Each row is where one point has got to under a steady rotation. How many ticks took it there?
The counts run from 0 to 480.
[159 157  89 158 164 162 104 136 125 130 113 138 167 128 111 104  96 155
 115 147 102 143 148 128  77 122  81 111 165 113  98  75 128 134 107 152
 112 118 118 116 120 147 130 140 189  99 133 117 157  89  89 136  85 135
 140 141] | 218
[117 155 132 141 147 148  92 111 148 159 136 123 142 102 109  66 127 114
 125 154  78 149 106 133  91  91  93 134 142 109 173 100 151 109  85 152
 110 127 112 135  89 148 124 116 204  96 159 126 131 129 144 118  93 130
  93 135] | 409
[141 126 124 144 164 161 121 138 120 147 134 159 147 121 101 100 108 123
 112 146  77 142 138  73  74 126  78 120 136 125 116 105 155 114 109 151
 123 109 119 131  96 134 161 151 169  76 166  90 175  91 124  90  82 133
 101 133] | 67
[129 175 116 133 163 151 132 131 124 117 112 117 155 114 104 100 106 152
 151 139  59 144 123  80 112  95 122 120 140 114 104  92 152 126  74 177
 145 109 117 122 121 160 164 158 172  96 151  95 162 108 143  88  99 160
 101 147] | 46
[128 152 148 141 195 131 140 100  97 131 143 141 188 138  83 167 130 142
 123 149  80 149 124 113 131  97 140 118 117 135 118  94 148 139 106 183
 113 112 100 164 132 105 162 137 176 110 114  98 153  76 130 146 126 127
 157 104] | 472
[109 180  93 187 185 118 136 117 140 142 125 131 160 115 117  99 103 126
 147 159  74 110 145  94  94  84 122 146 129 124 144  94 121 124  91 157
 121 120  83 135 129 139 120 154 179 117 155 115 133  96 144  99 117 130
  98 112] | 376
[121 163 137 117 189  86 172 117  98 157 153 131 172 118 108 128 116 133
 110 131  84 164 128 133 115  66 124 155 110 124 136 101 130 140 117 185
 111 142 101 167 128 108 173 128 166 126 112 112 166 115 151 139 124 148
 126  83] | 144
[150 119 118 155 159 161  95 131 123 157 137 161 180 114 105  93 108 131
  88 152  94 134 123 135  62 134  68 108 154 126 122 102 147 123 117 134
 109 110 119 136  84 139 158 141 176  76 147 103 154  97 127 121  83 123
 125 126] | 84
[160 145 106 180 191 139 117 143 132 155 121 156 177 135 123  98  96 123
 101 127  86 135 167 114  93 107  94 140 148 136 109  98 134 108 121 166
 107 128  89 135 151 104 141 120 175 123 106 126 154  60 119 123 106 135
 114 107] | 239
[137 111 113 141 150 150 104 136 133 169 129 160 172 126 117 114  72 125
  90 141 101 132 141 144  70 127  77 108 160 132 141  82 143 130 115 148
  99 122 129 143  95 139 146 125 175  85 156 108 159  88 124 122  87 122
 119 137] | 90
[131 146  98 176 180 160 107 121 141 138 121 129 152 139 108 111 114 139
 128 162  82 123 150 119  88 107 103 119 152 128 134  86 110 130  87 141
 107 102  90 121 131 135  96 118 205 102 141 120 130  66  94 139  87 110
 131 138] | 220
[142 184 129 143 185 129 146 120 104 118 128 127 154 118  83 128 145 139
 142 142  71 178 135  72 127  85 117 139 129 111  97 102 150 118  98 182
 136 126  95 134 131 122 159 141 174 108 128 104 160 106 125 116 111 151
 111 118] | 38
[131 167 111 109 170 124 127 130 110 143 128  92 149 120 122 108 125 162
 126 135  84 147 115 168 107  67 115 145 125 124 144  81 105 157  79 160
  95 112 102 146 121 140 138 111 214 116  98 113 135 113 113 171 102 138
 141 138] | 2
[121 176 109 119 170 133 144 140 123 122 121 100 145 127 107 109 100 160
 149 129  53 142 137  93 123  85 128 139 124 115 106  85 134 133  66 180
 143 114 116 128 139 143 159 147 174 100 142 106 166  98 128 109  98 154
  97 148] | 35
[120 138 156 119 180 148 125 118 126 142 141 128 161 158  98 162 102 147
 119 142  65 153 121 153 131  92 130 109 131 140 153  75 121 136  76 180
 114 114 110 157 136 118 136  85 192 105 117 115 144  73 112 151 101 119
 144 146] | 454
[116 169 110 180 177 125 126 112 136 151 137 140 139 103 115  79 122 101
 133 156  75 141 142  78  82  85 100 149 131 116 149 111 138 106 116 144
 115 119  82 138 117 125 122 138 190 117 154 122 140 105 145  92 108 133
  85  93] | 388
[110 138 132 118 179 137 137 109  96 140 149 118 156 145  92 166 132 152
 118 175  92 141 119 139 105  96 130 114 122 128 155  83 113 156  93 130
  95  87 115 150 106 136 116 117 193  94 132  92 141 102  87 160  98 110
 167 136] | 326
[136 156 113 200 195 135 110 119 153 154 124 152 163 140 114 106 105 115
 119 137  75 121 156 118 107  97 109 136 144 133 136 100 126 117  99 172
 117 134  79 148 143 107 125 113 185 122 124 132 130  68 138 121 112 118
 113 105] | 243
[123 170  78 144 172 124 142 119 111 124 125 110 188 134 108 143 100 173
 129 161 101 112 136 141 101 101 121 118 134 125 107  68 120 157  81 156
 119 102 109 130 126 154 137 157 183 110 129 107 154  93 110 157 107 139
 144 137] | 347
[146 164 102 142 192 125 142 120  82 128 148 135 183 141  88 164 122 167
 116 166 113 154 143 118 100 104 108 129 132 117  94  87 123 158 121 154
 100 109  96 138 119 118 132 149 183 106 114  99 167  98  84 152 110 129
 158 114] | 339
[149 145 116 161 182 138 119 141 137 161 120 158 172 118 124  78  86 118
 107 109  71 116 152 128  94 107  94 144 132 141 118 103 139 116 111 172
 122 124 102 149 143 122 172 130 174 115 109 125 154  73 160 115 104 144
 101 107] | 251
[107 145 130 137 179 108 125 114 139 163 141 123 174 130 132 130  77 136
 104 135  84 117 126 180 105  82 124 136 126 142 161  70 113 144  83 173
 107 122  95 170 137 126 144 110 193 121 122 134 139  94 146 147 127 132
 130 111] | 125
[152 103 125 143 174 132 112 139 128 175 145 168 189 129 128 109  75 129
  71 127  94 122 142 155  74 114  80 129 148 141 137  87 134 137 136 152
  84 123 111 159 114 119 150 107 170 101 115 121 157  85 123 146  96 131
 130 118] | 106
[106 139 155 100 172 133 127 100  93 148 158 118 158 134  93 165 148 145
 111 168  88 168  91 150 107  91 117 120 129 116 164  89 132 151  91 142
  90  98 109 159  92 131 127 122 190  89 143  96 148 115 104 157 106 113
 149 130] | 315
[160 169  81 155 183 132 149 128  93 132 121 140 185 133 102 134 105 173
 124 155 100 129 153 119  96  98 107 132 128 119  81  76 118 157 112 161
 115 112 103 131 129 138 151 161 175 112 111 103 174 101  98 145 112 149
 147 118] | 351
[154 169  99 166 197 123 151 120  80 143 139 141 183 132  95 140 128 156
 119 167  95 135 151 103  99 103 107 136 116 124  91  91 122 152 119 152
 114 101  90 137 132 121 130 154 183 114 110 101 164  89  98 153 115 128
 148 100] | 350
[136 177 123 116 173 144 149 133  97 135 114 105 150 121 113  88 130 155
 149 133  61 137 125 103 113  90 119 146 114 121  97  93 126 140  71 169
 134 102 110 126 138 143 170 146 190 103 105  94 158  96 133 123 103 153
 107 149] | 29
[155 137  91 140 176 164 121 149 113 137 127 146 156 139 112 109  97 159
 110 146  94 143 152  99  73 121  75 114 155 119 103  90 118 140 112 139
 110 113 112 120 118 139 124 136 182  89 132 100 168  85  79 134  79 125
 128 143] | 212
[127 136 131 108 181 134 152 125  86 142 128 134 177 142 106 141  86 162
 117 131  66 121 131 113 119 115 130 121 110 140 108  86 134 151 101 178
 123 100 124 152 136 126 181 147 161 105 111  99 169  74 137 129 119 139
 128 133] | 474
[105 154 143 119 188 101 174 116  90 161 158 128 153 132 107 134 119 128
 118 133  73 149 131 110 111  71 133 160  98 136 153 104 128 141 110 173
 110 125 102 168 116 102 159 128 171 121 127 111 156 112 132 130 126 145
 105  89] | 149
[145 119 136 114 148 145 105 135 134 149 124 143 150 102 110  75 111 129
  96 121  86 178 118 143  77  97  70 133 154 116 142 107 146 120 112 170
  97 143 126 143  92 128 160 102 188 100 138 117 162 125 124 132  77 148
  92 133] | 418
